Each row is where one point has got to under a steady rotation. How many ticks took it there?
The counts run from 0 to 197.
[3,3,8,-14,14,-12,-3,-7,16,6,6,-5,-4,5,0,-36,-14,4,12,-1,-4,-5,34,-12,21,-8,-42,1,-20,3,-13,-7,-3,5,-19,-13,-1,-6,-14,-3,-18,13,-5,21,-1,-17,-17]  40
[-7,4,-11,-29,15,-3,-13,-18,28,4,7,-2,5,19,8,-22,17,-4,-1,1,-8,-3,21,-17,4,11,-27,0,-2,2,-21,-21,-16,13,-12,-6,2,11,-5,9,-13,4,-8,30,3,-14,-15]  179
[-16,0,11,-18,3,-1,10,1,26,11,22,-6,-1,11,5,-16,1,0,3,-11,-7,-10,9,-25,17,1,-36,15,-22,-9,-24,-17,6,7,-9,-22,7,12,-5,8,-1,17,-4,21,4,-19,-18]  16
[4,10,7,-27,10,-3,-8,-15,34,-2,8,-11,7,11,3,-18,11,-10,7,0,-6,-14,27,-16,12,1,-24,-8,-9,1,-19,-26,-1,9,-6,-12,3,11,-8,1,-13,6,-9,30,-8,-19,-20]  121
[-18,22,1,-15,7,-11,-10,3,46,10,10,-16,-11,5,5,-5,3,4,11,-2,-15,-18,20,7,1,6,-15,-9,-8,10,2,-25,-5,-8,-27,-12,1,12,-1,-6,0,-3,3,8,-2,-39,-9]  0
[-17,5,13,-11,19,-5,-5,11,34,10,16,-6,-6,-4,6,-15,14,7,12,-12,-21,-19,13,-1,24,-3,-31,6,-10,7,-9,0,-3,-2,-22,-12,15,15,-4,-16,0,-15,-7,15,-7,-26,-18]  129
[-2,10,-3,-1,27,-4,-4,0,27,2,11,1,-22,9,6,-18,-7,11,9,1,-12,-5,25,5,15,7,-33,1,-10,10,6,8,-15,-8,-44,-23,7,-7,0,-9,-10,1,11,12,4,-20,-5]  45
[-24,16,3,-13,6,-13,-11,3,46,15,12,-13,-7,3,5,-4,7,4,13,-1,-19,-18,18,3,6,6,-17,-7,-6,12,-2,-24,-6,-6,-22,-8,-1,13,-6,-9,1,-7,-6,9,1,-40,-9]  1
[-14,13,17,-9,11,-17,3,-3,19,22,6,-17,0,22,2,-28,-10,-3,-2,-8,1,-7,23,-10,1,-4,-29,4,-10,0,-27,-20,8,3,-5,-25,4,-1,-1,3,-2,12,4,27,1,-24,-14]  144
[-6,14,-11,-21,7,4,-2,-4,29,3,5,-7,-19,3,17,-22,-8,14,3,-12,-8,-4,24,-12,-3,9,-31,2,-17,9,-3,4,-13,1,-35,-17,7,4,-9,12,-20,29,19,2,8,-13,-8]  160
[-10,14,13,-12,15,-14,-3,-3,20,22,-2,-19,-9,25,-4,-34,-10,6,-2,-2,4,-14,27,-4,-5,3,-21,1,-9,4,-22,-18,6,-2,-17,-24,1,2,8,0,-2,14,10,15,-3,-21,-13]  146
[-6,-9,8,-23,27,-3,2,1,20,7,15,5,-6,20,-11,-36,6,-1,-4,10,-4,-15,19,-8,11,0,-34,14,-14,-8,-8,0,-7,1,-29,-14,3,18,3,-14,-2,-1,5,21,-5,-10,-18]  192
[-26,31,11,-10,3,-13,3,16,29,15,16,-9,-14,15,15,-19,-4,9,-7,-10,-10,-3,6,-1,1,6,-28,6,-19,-4,-2,-15,1,1,-24,-27,1,12,10,7,10,2,14,15,6,-20,-10]  81
[-24,-2,3,-17,10,-12,-9,-2,40,20,9,-12,1,5,1,-9,12,-1,13,-2,-15,-20,19,-5,11,2,-24,0,-4,11,-18,-22,-8,-3,-15,0,3,13,-12,-10,-3,-6,-12,11,1,-37,-14]  3
[-10,28,-8,-11,18,4,-10,-11,47,-4,9,-7,-2,7,16,3,14,-2,2,-8,-16,-5,16,-3,9,19,-24,-8,-5,13,-2,-14,-20,5,-19,-16,6,2,4,9,-4,-8,3,22,4,-23,-6]  116
[-2,31,-1,-32,5,-1,-15,1,33,-9,15,-3,-11,4,18,-23,15,9,0,-3,-13,-9,18,-4,8,5,-21,-5,-17,3,3,-13,-7,9,-31,-9,2,23,3,4,-6,1,7,16,-6,-8,-18]  184
[-9,31,4,-11,5,-10,-10,2,29,0,2,-11,-3,-9,17,-28,-4,13,8,-21,-15,0,25,-4,20,1,-40,-4,-20,15,-9,-3,-9,9,-14,-12,3,-5,-9,12,-13,2,-3,12,4,-14,-12]  36
[-21,12,-18,-11,15,-7,-16,-7,33,12,11,1,-9,13,18,-5,20,9,3,-3,-22,0,11,0,12,15,-27,0,3,10,-8,-18,-24,4,-22,-14,2,-1,0,3,-2,-10,-7,21,10,-27,-6]  175
[-11,26,-6,-12,13,0,-10,-11,47,-4,8,-8,2,4,18,1,14,-5,4,-12,-18,-6,16,-7,14,14,-25,-10,-6,10,-7,-18,-17,8,-13,-14,7,2,-2,10,-3,-10,-2,25,5,-25,-9]  117
[7,-1,6,-13,18,-10,-2,-6,17,3,6,-2,-10,9,-5,-36,-15,5,9,3,-1,-6,36,-12,17,-7,-40,1,-18,2,-12,-4,-3,1,-27,-17,-3,-5,-11,-6,-18,16,0,17,-2,-15,-16]  41
[-8,-4,-8,-4,26,-6,0,-19,25,10,8,-2,2,21,11,-11,1,-13,2,-2,-8,-1,22,-13,5,10,-34,3,3,4,-16,-4,-18,6,-15,-22,10,-6,-13,-1,-14,5,0,39,8,-26,-7]  51
[-6,1,13,-18,10,0,10,1,25,10,20,-5,-11,21,-4,-21,-3,5,0,-1,2,-11,16,-21,10,4,-31,12,-19,-10,-21,-20,10,4,-17,-28,3,11,8,6,0,21,4,17,-1,-14,-16]  18
[7,9,9,-27,13,-1,-9,-12,34,-5,9,-12,2,12,-2,-21,10,-5,6,4,-1,-18,29,-14,9,0,-21,-10,-12,2,-16,-26,3,6,-15,-12,3,15,-2,-3,-13,11,-3,27,-14,-18,-23]  122
[-14,8,-5,5,25,-6,-5,1,28,7,12,1,-16,7,14,-8,-2,5,8,-5,-20,0,18,4,19,6,-36,1,-5,10,3,8,-21,-4,-33,-23,9,-9,-5,-8,-8,-9,4,22,9,-28,-4]  47
[-10,-7,11,-22,17,-12,0,4,19,7,19,3,0,13,-2,-33,6,-3,1,1,-9,-11,18,-12,21,-9,-40,10,-16,-6,-12,-9,-3,6,-20,-9,-1,19,-5,-14,-3,-5,-9,26,-5,-15,-21]  190
[-1,12,6,-22,11,-6,-10,-14,37,-2,9,-11,9,6,7,-12,12,-12,6,-5,-9,-11,25,-16,14,2,-26,-8,-9,2,-19,-27,-6,9,-3,-9,2,10,-10,4,-12,1,-10,31,-5,-24,-19]  120
[-8,0,0,-27,21,-1,-14,3,28,10,10,-8,-18,10,3,-26,15,12,3,3,-12,-21,18,-1,-4,7,-14,4,-5,7,-5,-2,-8,-6,-39,-8,14,25,3,-15,-9,3,12,6,-8,-20,-19]  67
[-5,-1,-13,-12,20,-5,-5,-7,22,11,15,3,-21,28,-1,-14,0,10,4,17,-2,-4,22,-3,3,12,-25,6,-3,-1,-6,-20,-9,-2,-40,-27,-5,-1,6,-2,-7,15,6,17,4,-22,-8]  170
[-7,-14,-8,-8,30,-3,2,-17,31,7,11,4,-5,22,-10,-10,-1,-8,5,12,-3,-5,25,-11,13,14,-35,6,-4,3,-14,-14,-19,0,-25,-20,-3,-6,0,-2,-6,2,-1,22,9,-24,-7]  110
[10,13,8,-28,16,0,-10,-9,35,-4,9,-9,-3,11,-4,-23,9,-1,6,6,-2,-19,29,-10,8,2,-18,-7,-14,0,-12,-21,1,4,-21,-12,2,17,1,-5,-11,8,3,22,-16,-15,-20]  123
[-10,-5,-4,-30,19,10,-4,-5,38,6,8,-9,-7,8,-3,-18,15,8,5,-4,-7,-24,18,-15,-1,18,-19,8,-7,8,-18,-2,-10,-2,-27,-6,13,24,1,1,-12,15,11,0,-1,-17,-18]  8
[-5,8,-11,-20,13,3,-2,-7,25,6,1,-10,-16,8,11,-25,-8,9,3,-9,-5,-6,25,-13,-4,13,-29,5,-15,9,-10,8,-12,2,-31,-14,9,5,-9,11,-22,29,17,5,9,-10,-11]  159
[-4,35,-3,-15,8,-4,-15,-5,37,1,9,-13,-11,12,24,-6,7,-2,2,-5,-13,-7,20,1,-4,8,-13,-13,-3,8,4,-18,-11,3,-27,-22,9,8,-3,2,-11,2,12,29,-6,-25,-8]  57
